In the data rows, 128 means zero.
Here are some points, one per row:
np.array([151, 158, 117, 153, 152, 36, 144, 80, 113, 126, 94, 154, 135, 104, 108, 174, 100, 97,
          227, 113, 59, 66, 107, 128, 163, 123, 105, 136, 158, 175, 199, 146])
np.array([89, 92, 208, 131, 120, 111, 159, 176, 135, 131, 102, 110, 67, 142, 181, 156, 149, 84,
          170, 168, 118, 102, 88, 128, 221, 155, 216, 121, 101, 64, 112, 162])
np.array([204, 124, 186, 145, 128, 187, 114, 30, 119, 154, 6, 139, 178, 64, 51, 68, 159, 79,
          97, 159, 128, 19, 176, 57, 74, 119, 135, 122, 175, 202, 135, 128])
np.array([141, 116, 93, 147, 157, 77, 43, 164, 80, 141, 163, 115, 222, 149, 126, 194, 171, 101,
          157, 139, 93, 179, 161, 38, 140, 168, 64, 185, 86, 143, 160, 181])
np.array([145, 175, 144, 191, 109, 50, 101, 126, 127, 193, 153, 126, 109, 147, 123, 160, 99, 118,
          157, 114, 101, 134, 121, 148, 56, 134, 157, 119, 183, 233, 164, 95])
np.array([150, 194, 141, 167, 57, 73, 103, 109, 86, 142, 129, 101, 86, 141, 116, 179, 90, 85,
          163, 116, 87, 119, 91, 155, 83, 133, 121, 166, 93, 170, 164, 101])
np.array([134, 125, 116, 175, 124, 169, 195, 37, 60, 78, 126, 134, 140, 129, 111, 110, 171, 176,
          113, 116, 146, 95, 180, 66, 210, 130, 158, 112, 120, 127, 146, 84])
np.array([120, 103, 125, 139, 166, 159, 47, 142, 190, 123, 112, 92, 100, 134, 167, 96, 152, 141,
          111, 97, 79, 184, 80, 143, 132, 167, 119, 163, 252, 105, 75, 90])
np.array([112, 97, 173, 170, 122, 184, 55, 80, 181, 157, 175, 121, 117, 141, 158, 124, 157, 75,
          76, 135, 142, 123, 95, 186, 93, 105, 186, 165, 74, 94, 167, 175])
np.array([116, 119, 157, 72, 116, 178, 96, 215, 226, 134, 160, 66, 101, 93, 108, 121, 163, 162,
          129, 36, 169, 99, 185, 108, 116, 151, 172, 73, 113, 155, 127, 195])
np.array([103, 141, 145, 96, 137, 177, 166, 73, 151, 97, 169, 113, 153, 122, 192, 75, 80, 69,
          101, 137, 116, 216, 108, 129, 147, 95, 106, 156, 145, 93, 158, 161])
np.array([179, 168, 129, 154, 113, 57, 92, 82, 128, 118, 160, 178, 111, 108, 96, 179, 74, 144,
          107, 127, 80, 135, 86, 152, 80, 139, 126, 144, 105, 224, 139, 189])
np.array([172, 101, 107, 149, 118, 135, 202, 10, 153, 108, 59, 96, 153, 125, 83, 102, 98, 85,
          107, 182, 137, 195, 90, 155, 113, 114, 157, 204, 191, 174, 63, 72])
np.array([134, 151, 147, 68, 129, 140, 202, 124, 149, 149, 131, 70, 117, 172, 177, 165, 149, 89,
          80, 184, 133, 56, 184, 165, 151, 138, 123, 118, 120, 102, 99, 134])
np.array([133, 106, 170, 135, 139, 179, 255, 152, 112, 135, 234, 83, 183, 164, 77, 116, 135, 167,
          147, 84, 143, 128, 141, 147, 115, 191, 40, 190, 81, 106, 146, 85])
np.array([92, 149, 92, 179, 130, 163, 119, 130, 243, 158, 46, 138, 102, 151, 92, 86, 136, 98,
          62, 118, 147, 255, 108, 109, 101, 97, 156, 93, 64, 103, 184, 167])
np.array([62, 142, 125, 100, 157, 117, 186, 102, 149, 178, 154, 137, 151, 164, 181, 134, 167, 145,
          99, 77, 124, 136, 141, 111, 120, 108, 178, 123, 138, 115, 115, 81])
np.array([86, 91, 115, 131, 113, 181, 93, 133, 151, 188, 197, 131, 118, 126, 20, 158, 72, 169,
          134, 149, 130, 136, 121, 106, 223, 118, 189, 45, 158, 71, 154, 136])
np.array([55, 92, 114, 78, 107, 184, 226, 165, 123, 120, 194, 163, 149, 56, 149, 134, 108, 127,
          133, 174, 139, 100, 153, 143, 84, 252, 58, 149, 136, 169, 128, 112])
np.array([120, 146, 106, 127, 120, 92, 111, 200, 98, 96, 137, 164, 190, 142, 60, 119, 136, 45,
          102, 53, 104, 105, 74, 78, 184, 102, 72, 103, 64, 208, 134, 54])
np.array([135, 83, 153, 143, 146, 124, 139, 141, 136, 114, 132, 79, 116, 178, 131, 69, 97, 106,
          101, 142, 182, 97, 107, 104, 108, 61, 244, 175, 90, 125, 69, 116])
np.array([255, 135, 161, 136, 169, 180, 62, 159, 104, 179, 85, 124, 134, 116, 133, 111, 123, 94,
          117, 109, 219, 203, 130, 174, 134, 173, 91, 61, 123, 57, 120, 122])
np.array([158, 65, 129, 133, 78, 182, 194, 51, 102, 76, 187, 146, 132, 104, 184, 161, 141, 151,
          136, 84, 166, 61, 96, 148, 73, 80, 158, 124, 99, 148, 129, 67])
np.array([94, 121, 135, 99, 176, 106, 144, 129, 110, 113, 178, 96, 114, 121, 165, 139, 173, 116,
          132, 129, 130, 115, 114, 167, 157, 124, 209, 146, 175, 134, 89, 197])
np.array([177, 72, 39, 150, 147, 173, 134, 247, 126, 92, 111, 144, 177, 118, 106, 95, 147, 74,
          97, 103, 163, 178, 80, 99, 94, 137, 155, 134, 242, 151, 92, 182])
np.array([51, 163, 171, 135, 128, 128, 144, 111, 149, 82, 139, 133, 124, 206, 168, 121, 111, 141,
          139, 86, 141, 97, 151, 88, 81, 133, 192, 82, 124, 80, 72, 133])
np.array([63, 79, 78, 136, 146, 135, 116, 97, 119, 127, 118, 121, 197, 114, 143, 87, 105, 190,
          84, 119, 121, 66, 144, 118, 151, 116, 99, 59, 15, 95, 108, 219])
np.array([89, 94, 90, 93, 99, 135, 137, 145, 60, 84, 111, 148, 101, 97, 122, 168, 157, 202,
          161, 172, 161, 186, 109, 198, 92, 217, 107, 55, 153, 79, 163, 110])
np.array([123, 138, 153, 163, 110, 86, 157, 85, 169, 100, 133, 119, 149, 161, 156, 62, 170, 104,
          108, 144, 111, 125, 100, 110, 125, 114, 183, 107, 209, 93, 140, 161])
np.array([28, 155, 161, 133, 98, 173, 0, 237, 125, 67, 65, 131, 150, 216, 111, 129, 135, 191,
          100, 200, 132, 84, 137, 164, 143, 108, 15, 141, 128, 159, 122, 137])
np.array([131, 28, 145, 83, 146, 97, 172, 87, 162, 140, 71, 130, 101, 141, 185, 110, 141, 123,
          104, 103, 75, 195, 98, 92, 141, 175, 153, 142, 139, 75, 144, 113])
np.array([116, 127, 113, 91, 76, 150, 101, 220, 24, 145, 102, 102, 215, 128, 152, 170, 143, 173,
          116, 101, 91, 124, 149, 183, 193, 119, 194, 17, 134, 108, 157, 104])
np.array([186, 153, 74, 132, 90, 124, 154, 161, 126, 137, 161, 126, 146, 90, 168, 153, 129, 173,
          52, 111, 198, 177, 123, 111, 191, 136, 21, 89, 194, 171, 148, 156])
np.array([50, 138, 145, 95, 158, 155, 164, 126, 157, 147, 107, 139, 64, 172, 176, 134, 160, 135,
          90, 165, 103, 105, 152, 61, 51, 117, 141, 86, 140, 96, 113, 100])
np.array([94, 200, 135, 184, 102, 37, 121, 131, 113, 161, 131, 64, 97, 119, 100, 131, 95, 90,
          169, 132, 106, 174, 123, 154, 133, 197, 93, 120, 123, 198, 99, 123])
np.array([125, 88, 112, 167, 118, 122, 171, 255, 121, 188, 79, 121, 98, 93, 149, 85, 100, 133,
          182, 180, 131, 121, 152, 140, 146, 96, 118, 184, 37, 241, 147, 102])
np.array([112, 141, 121, 148, 119, 94, 215, 169, 117, 149, 117, 199, 101, 170, 53, 152, 52, 128,
          137, 96, 167, 133, 155, 148, 25, 175, 66, 164, 120, 175, 123, 183])
np.array([140, 145, 132, 153, 133, 72, 119, 119, 146, 109, 119, 119, 53, 116, 116, 219, 76, 90,
          159, 132, 75, 133, 107, 118, 115, 69, 105, 70, 114, 245, 138, 92])
np.array([51, 121, 142, 127, 193, 146, 140, 107, 143, 91, 124, 71, 76, 106, 141, 123, 172, 157,
          127, 133, 111, 135, 113, 163, 159, 111, 130, 116, 184, 93, 103, 73])
np.array([195, 151, 85, 113, 125, 100, 96, 146, 98, 152, 123, 91, 131, 78, 93, 106, 116, 101,
          162, 151, 19, 86, 145, 113, 12, 129, 49, 114, 49, 101, 79, 148])
np.array([185, 80, 124, 164, 124, 143, 90, 119, 227, 173, 82, 193, 149, 126, 169, 140, 134, 58,
          61, 83, 130, 136, 167, 180, 203, 117, 108, 155, 117, 91, 52, 106])
np.array([106, 132, 141, 148, 187, 93, 187, 79, 135, 101, 158, 120, 82, 143, 202, 111, 118, 105,
          153, 102, 163, 57, 154, 126, 167, 158, 216, 158, 90, 99, 124, 164])
np.array([212, 81, 107, 108, 137, 140, 174, 137, 160, 114, 153, 103, 90, 56, 80, 149, 181, 211,
          139, 136, 198, 60, 80, 127, 91, 64, 43, 156, 64, 115, 184, 107])
np.array([108, 199, 75, 97, 99, 103, 132, 196, 156, 86, 212, 148, 157, 34, 100, 158, 133, 190,
          113, 171, 146, 207, 197, 119, 146, 107, 188, 95, 83, 81, 70, 33])
np.array([184, 135, 102, 94, 131, 175, 126, 176, 96, 165, 219, 163, 68, 140, 150, 83, 128, 187,
          122, 161, 148, 117, 72, 30, 142, 131, 145, 119, 165, 125, 113, 75])
np.array([113, 141, 166, 120, 120, 150, 79, 93, 75, 99, 147, 130, 126, 70, 162, 125, 169, 139,
          133, 171, 151, 68, 98, 51, 158, 178, 207, 138, 117, 94, 126, 207])
np.array([109, 204, 127, 165, 135, 98, 67, 207, 121, 164, 56, 141, 164, 149, 103, 119, 123, 89,
          169, 130, 152, 71, 111, 125, 30, 143, 68, 166, 203, 31, 179, 58])
np.array([161, 191, 155, 187, 152, 66, 84, 157, 155, 124, 67, 137, 160, 94, 109, 151, 43, 121,
          173, 91, 115, 123, 124, 94, 198, 161, 90, 217, 104, 101, 63, 115])
Along one direction, these points spread out more than along any other. How far along it is each point below, from 0 to 99? The average is 50, and the first point in the table lies past the average. One standard deviation of the points above along it is 16.
np.array([163, 120, 118, 48, 166, 149, 132, 84, 53, 90, 197, 164, 99, 161, 137, 120, 162, 99,
          129, 159, 147, 104, 87, 154, 149, 200, 99, 77, 53, 109, 176, 118]) 44
np.array([122, 171, 161, 182, 136, 62, 126, 122, 96, 115, 94, 119, 131, 141, 152, 149, 109, 134,
          234, 125, 67, 216, 113, 117, 114, 116, 92, 111, 70, 179, 127, 115]) 72
np.array([132, 98, 154, 108, 75, 146, 85, 69, 165, 135, 205, 142, 166, 150, 163, 100, 143, 99,
          174, 159, 183, 121, 136, 149, 138, 26, 44, 126, 175, 86, 47, 178]) 42
np.array([129, 90, 190, 111, 142, 140, 87, 159, 81, 90, 194, 184, 101, 146, 156, 114, 176, 170,
          93, 152, 79, 112, 174, 168, 36, 103, 111, 103, 187, 70, 103, 135]) 40
np.array([119, 97, 82, 89, 118, 98, 0, 78, 131, 147, 125, 149, 92, 119, 81, 133, 73, 146,
          167, 98, 168, 107, 227, 141, 116, 164, 136, 130, 120, 195, 177, 54]) 65
np.array([81, 127, 137, 140, 83, 130, 126, 51, 111, 126, 9, 72, 93, 136, 98, 95, 117, 125,
          118, 57, 119, 174, 188, 71, 86, 62, 64, 170, 197, 73, 126, 174]) 51
np.array([81, 139, 130, 104, 148, 160, 121, 47, 127, 208, 20, 203, 159, 120, 47, 99, 181, 147,
          118, 103, 130, 189, 93, 202, 173, 79, 137, 183, 73, 137, 37, 175]) 48
np.array([196, 134, 90, 97, 89, 107, 172, 148, 109, 101, 187, 152, 30, 116, 89, 102, 135, 181,
          88, 124, 98, 47, 175, 188, 222, 136, 142, 160, 102, 85, 197, 131]) 45
np.array([240, 170, 0, 100, 107, 164, 190, 80, 139, 92, 99, 134, 214, 192, 101, 162, 154, 154,
          195, 206, 104, 174, 204, 167, 160, 138, 152, 130, 124, 128, 198, 140]) 55
np.array([164, 133, 204, 114, 149, 97, 101, 163, 99, 104, 104, 184, 130, 57, 108, 133, 80, 127,
          148, 162, 137, 197, 161, 152, 143, 65, 123, 139, 187, 192, 233, 112]) 66
np.array([170, 111, 158, 93, 142, 138, 146, 88, 155, 129, 73, 116, 190, 176, 171, 128, 92, 176,
          124, 80, 150, 116, 73, 71, 148, 118, 188, 134, 168, 119, 115, 155]) 36
np.array([28, 138, 89, 91, 171, 153, 106, 143, 108, 141, 186, 90, 123, 130, 172, 137, 122, 97,
          84, 138, 120, 100, 71, 146, 130, 92, 166, 138, 134, 110, 110, 142]) 35
